cols: E C Z F H
[-47 -46  14  -7 -23]  litoz
[ 1 37  0 25 55]  Karu
[-39  12   0 -47 -15]  dariv
col: [14  0]  Z
common litoz dariv:   [-47]
common dariv Karu:   [0]
common dariv litoz:   [-47]

cols: V R M P S L
[  4  51  30 -28  26  23]  Sevek
[ 29  22  45 -12  14  22]  ris
[  5 -28 -13   3   4  49]  vala
q: [  4  51  30 -28  26  23]  Sevek

cols: U X W K G Q D
[-36  13  -5 -19  -6 -26  -9] : Zuk
[ 20  16  -5 -14  -2 -18  -9] : vom
[ 51   3 -12 -37 -28 -36 -27] : tedi
[  5   7  -1  -2 -35  -4  -3] : rore
[ 56   3 -16 -37 -37 -35 -25] : Retuf
[ 35  10  -5 -27 -36   0  -9] : Gen
[ 4  7 -1 -2  1 -3 -4] : Fef
[ 28   2   3 -33 -24 -40 -36] : Kimov
[ 30   2   2 -34 -25 -39 -37] : kupas
[ -1   8  -3 -29 -14 -37 -16] : vod
common Retuf rore:   [-35]
common Kimov kupas:   [2]
common tedi Zuk:   [-36]
col: [51  5 56 35  4 28 30 -1]  U
col: [  1 -24 -25]  G
col: [-39 -37]  Q
col: [-19 -14 -37  -2 -37 -27  -2 -33]  K

cols: B N Y J T A
[-26  17 -13   2 -12  24] = fiko
[  7  26 -20  15 -14 -14] = mol
[ -2 -30 -31  -5 -31  24] = bet
[-36  25 -31 -14  26  40] = gumi
[-31  37 -19  -4   0  44] = Zub
[-27  28  -3 -18  22  42] = vud
col: [-14  -4 -18]  J
common gumi bet:   [-31]
common bet gumi:   [-31]
common gumi Zub:   [-31]
common Zub bet:   [-31]

cols: Mas danog gokid vuv
[ 19  -7  -9 -29] = morif
[ 48 -21 -18  -2] = dagi
[ 10 -30  -1 -23] = Momu
[  7  -8 -27   6] = Kiza
[-14  10  31 -38] = kof
[-53   4  19 -29] = Tudo
[ -3  -9 -35  17] = Zelo
[10 -7 22  7] = felid
[-39   8   7  14] = Safu
[  7  -8 -27   8] = mafak
[ 10  -7 -38   7] = tadit
col: [-29  -2 -23   6 -38 -29  17   7  14]  vuv
col: [  7 -14 -53  -3  10]  Mas
common Kiza felid:   [7]
common tadit Momu:   [10]
common felid morif:   [-7]
q: [-53   4  19 -29]  Tudo

cols: dobe vuzo Vus riri rirer fimad
[ 27 -49  35   3   0  -6]  Vip
[ 15 -16  -2 -16  13  -3]  medov
[ 15 -16 -11 -16  21 -29]  mobev
[  9 -33  -2  -3  17 -29]  zaviz
[ 15 -16 -11   3  21 -29]  mipe
q: [ 15 -16  -2 -16  13  -3]  medov
common Vip mipe:   [3]

cols: lumot fugod bev zepa zugu gile dova kefi Teru biku
[-15  26  46 -27  -6 -31 -36  -7 -38  32] = Lufas
[-15  26  46 -27 -42 -31 -36  -7 -38  32] = Pifad
[-15  26  46 -27 -42  -7 -36  -7 -38  32] = duda
q: [-15  26  46 -27 -42  -7 -36  -7 -38  32]  duda
q: [-15  26  46 -27 -42 -31 -36  -7 -38  32]  Pifad
q: [-15  26  46 -27  -6 -31 -36  -7 -38  32]  Lufas
col: [ -6 -42]  zugu

cols: Gidi Dageg Dalez Dunan bup tizup
[-19   1   1 -25 -33  11] : zib
[  5  11  10  10 -15  28] : Pira
[ 25 -48   9  -2 -17 -15] : bugu
[ 22 -29  15  -6 -19 -14] : maf
[ 21 -51   2  -5 -19 -23] : ner
[-19   1   1 -25 -33   9] : Besu
[ 6 -7  2 -4 -4 -2] : gire
[ 21 -51   2   3  -2   2] : suge
[  1  16  22  13 -18  44] : pavif
[-31 -16 -13 -15   8 -27] : fevi
[-1  9 11  8 -8 23] : pomi
[-48 -10 -17 -35  -9 -25] : Dadep
common zib Pira:   [11]
col: [ 21   1 -31  -1 -48]  Gidi
col: [  2  22 -13  11]  Dalez
col: [-15 -17 -19 -19]  bup

cols: rep fepor Demid bozir kos robu budi
[ 25  32  18 -17  20 -13 -29] = Gere
[-37 -37   2  32  18 -48  38] = raf
[-37 -37   2  32  18 -48   7] = gan
[ 20  30  21 -36  10 -11 -44] = zalot
[17 43 20 -2 18 11 51] = bof
[-37 -37  -9  32  18 -48  38] = pasi
[  7  -3   8  -9  16 -40 -32] = duz
[-41 -24  -3  52  -6  17  51] = rin
common bof zalot:   [20]
common duz gan:   [7]
col: [10 18 18 16 -6]  kos

cols: gez tudi Liv girok deto Fazol pap meked Bepi
[ 34  -5 -22 -32   3  -4 -45  29   0] : Bakit
[-24  34  26  22 -45  35   7  25  -3] : tato
[-33   7  27  25   2   6  25 -19  -3] : kiko
q: [ 34  -5 -22 -32   3  -4 -45  29   0]  Bakit
col: [34  7]  tudi
col: [ 7 25]  pap
q: [-24  34  26  22 -45  35   7  25  -3]  tato

cols: puv Gedil Vusa Gesuf lese
[ -7   1  -3   1 -21]  mebog
[ -7   1   5   4 -30]  Sili
[-7  1 -4  1 19]  vulit
[ -7   1  -4   4 -30]  benez
[-22   8  11  49 -21]  vina
q: [ -7   1  -4   4 -30]  benez
common vina mebog:   [-21]
q: [ -7   1  -3   1 -21]  mebog
col: [1 1 1 1]  Gedil
col: [ 5 -4]  Vusa
q: [-22   8  11  49 -21]  vina
col: [ -7  -7 -22]  puv

cols: Bidov sumid riba tasan gel
[ 30 -48  15 -34 -14] = sudob
[ 30 -13  15 -56  55] = dedi
[ 39  14  37  55 -13] = zok
q: [ 39  14  37  55 -13]  zok
q: [ 30 -13  15 -56  55]  dedi
col: [-56  55]  tasan

cols: litur duki fub Fovid zogiz
[-22  18  10 -36 -37] -> tokiz
[-36 -14 -37 -20  13] -> bisa
[-17 -14  -7 -38  21] -> batig
col: [-14 -14]  duki
common batig bisa:   [-14]
q: [-17 -14  -7 -38  21]  batig
common bisa batig:   [-14]

cols: tofen muzi rulop rane Tukor
[-15  51 -41  -8   3]  tibeb
[-15  51 -41  -8  49]  lut
[-44 -26  10  -8  41]  nud
[ 29 -24  17  -9   1]  leli
[ 44  16 -34 -37  10]  Telu
[ 13   8 -45  20  -3]  Sot
[-10  48 -58  36   8]  Bom
[-44 -26 -44  -8  41]  pazoz
q: [ 29 -24  17  -9   1]  leli
col: [49 41  1 10 -3]  Tukor

cols: Tok zeku movu zufof vode Bulor
[ 18   1 -38   0  -7 -12] = lerim
[ 5  6 12 -1 -8  8] = sase
[-11  -1 -36 -39   6   4] = gele
[-22  -1 -38  -1  -3 -20] = patob
common lerim patob:   [-38]
col: [ 12 -36 -38]  movu
common gele patob:   [-1]
col: [ 0 -1]  zufof

